One turn sends every row of this set to another row. A few are shown first. Where does it send the rows asked after them?
K_657: [23, 8, 8, 2, 3, 8, 0, 7, -4, 9, 12, -12, 15, 10, 5, -9, -17, -11, -17, 6, 0, -11, 9, -2, 10]
K_896: [-18, 12, -7, -5, 5, -1, -6, -1, 6, 10, 4, 14, 4, 2, 4, 14, -13, -15, -3, -1, 4, 21, 4, -15, 5]
K_916: [-11, -5, 6, 5, -7, -17, -2, -3, 1, -2, 9, 8, 1, 10, -15, -20, 3, 8, -2, -6, -1, 3, -5, 19, 7]
K_143: [17, 0, -18, -9, -5, 7, -17, 2, 2, -1, -14, 12, 11, 17, -15, 12, -1, -14, 5, -3, 2, -4, 17, -1, -15]
K_332: [13, -12, -10, 12, -3, -9, -18, -25, -2, 2, -9, -12, 1, 3, -19, -4, 2, -7, 2, 2, 1, -4, 15, 3, -7]
K_310: [22, -9, -4, 6, 2, 18, -1, 5, -2, 11, 13, -3, -5, -16, -13, -4, 2, -11, -6, 23, 0, 5, -11, -1, -14]
K_347: [-15, 1, 2, -18, 0, 4, -5, 0, 12, -14, -18, 13, 10, 19, 1, -13, 10, -6, 3, -7, -1, -2, -2, 14, 1]
K_478: [13, -10, -4, 2, -6, 8, -16, -2, 12, -11, -23, 9, 7, 7, -10, 12, 2, 0, 0, -13, -5, -5, 29, 8, -6]
K_745: [15, 0, 12, 6, -3, 13, 9, 14, 3, -1, 4, -8, 17, 9, 13, 3, -9, -1, -19, -4, -4, -17, 19, 9, 6]
K_999: [-10, 6, -3, -12, -9, -6, -8, 10, 11, -1, 1, 21, 21, 12, 3, 0, -9, 10, 14, -5, -1, -3, 1, 14, -1]
K_40: [9, -16, -3, -2, -1, 29, -1, 6, 10, -3, -4, -12, 9, -16, 7, 16, 6, -1, 4, 17, 1, -6, 2, 8, -24]
K_756: [14, -3, -4, -3, 2, 16, 1, 8, 1, 2, -4, -8, 24, 12, 6, -9, -7, -22, -17, 18, -3, -18, 7, 1, 4]
K_93: [-4, -21, -2, -14, 13, 11, 13, 1, 0, -6, 0, -21, 5, -10, -18, 12, -4, 11, 1, 6, 6, -7, -3, 9, 11]
K_436: [9, -7, -12, -21, 10, 12, 27, -2, -10, 3, -5, 3, -7, -5, -5, 2, 8, -8, -5, 0, 2, -12, -10, -6, -5]
K_260: [-10, -1, -5, 1, -3, 3, -5, 3, -3, 7, -9, -19, -1, -18, 12, -6, 4, 9, 26, 4, 2, 4, 5, 1, -18]
K_237: [-6, -6, -19, 2, -10, 6, 2, 29, -6, 10, 2, 10, 1, -8, -9, -5, 3, 1, 16, 13, -1, 6, -1, 5, -19]
K_163: [13, -14, 2, -35, 8, 1, 2, 9, -3, -10, 8, -1, -3, -18, 5, -5, -14, 1, -8, 4, 10, -1, 6, -7, -6]
K_193: [-5, 4, 12, -5, 8, 20, -6, 10, 6, -1, -26, -6, -13, -9, 4, -14, 8, 3, 12, -11, -7, 12, 8, -4, -1]
K_305: [10, -14, 4, 13, -4, 7, 8, 0, -1, -2, 1, -17, 15, 3, 8, -12, -2, -10, -22, 11, -4, -20, 13, 11, 4]
K_205: [-23, 1, 4, 6, -1, -7, 0, 0, 6, 1, 11, 9, -3, -2, 4, 17, -9, -2, -9, -11, 5, 21, 13, -4, 4]
K_761: [24, -3, 0, 7, -5, -13, -20, -8, -5, 0, 3, 2, -8, 4, -20, -4, -6, -3, -6, -11, 3, 5, 21, -1, -7]
K_866: [-27, -5, -11, -2, 6, -3, -7, -13, 7, 1, -4, 5, 4, -2, 2, 4, -3, -21, -8, 11, 4, 17, 2, -9, 2]
K_965: [20, -6, 18, 10, 5, 21, 2, -6, 5, 4, 3, -15, -15, -21, 5, 1, 6, 6, -4, -1, -4, 2, 4, 0, -10]
K_812: [-31, -12, -4, 9, -1, -1, 4, -8, 11, -5, -5, 12, 0, -3, 6, 12, 3, -10, -14, -2, -1, 14, 11, 1, 0]
K_692: [-4, -6, 4, -4, 2, 11, -9, 29, -4, -4, -1, 2, -16, -3, -21, -20, 4, -3, -2, 3, 0, 22, 1, 3, -1]
K_591: [-4, 8, 3, -9, -1, -18, -13, -17, 1, 4, 0, 3, 5, 3, 7, -25, -3, -1, 9, -2, 2, 1, -6, 1, 1]
K_559: [13, -15, 3, -8, 6, 10, 15, 4, 7, 4, -5, 13, 2, -27, -5, 3, -15, 15, 1, 1, -12, -6, 4, -2, 13]
K_288: [21, -1, 11, -11, 8, 36, -7, 21, 9, -5, 2, -1, -5, -6, -8, 10, 0, -4, -8, 4, 2, 9, 1, 0, -9]

K_999 moves to K_591
K_260 moves to K_193
K_812 moves to K_205
Now these:
K_436 moves to K_93
K_478 moves to K_761
K_657 moves to K_756
K_40 moves to K_965

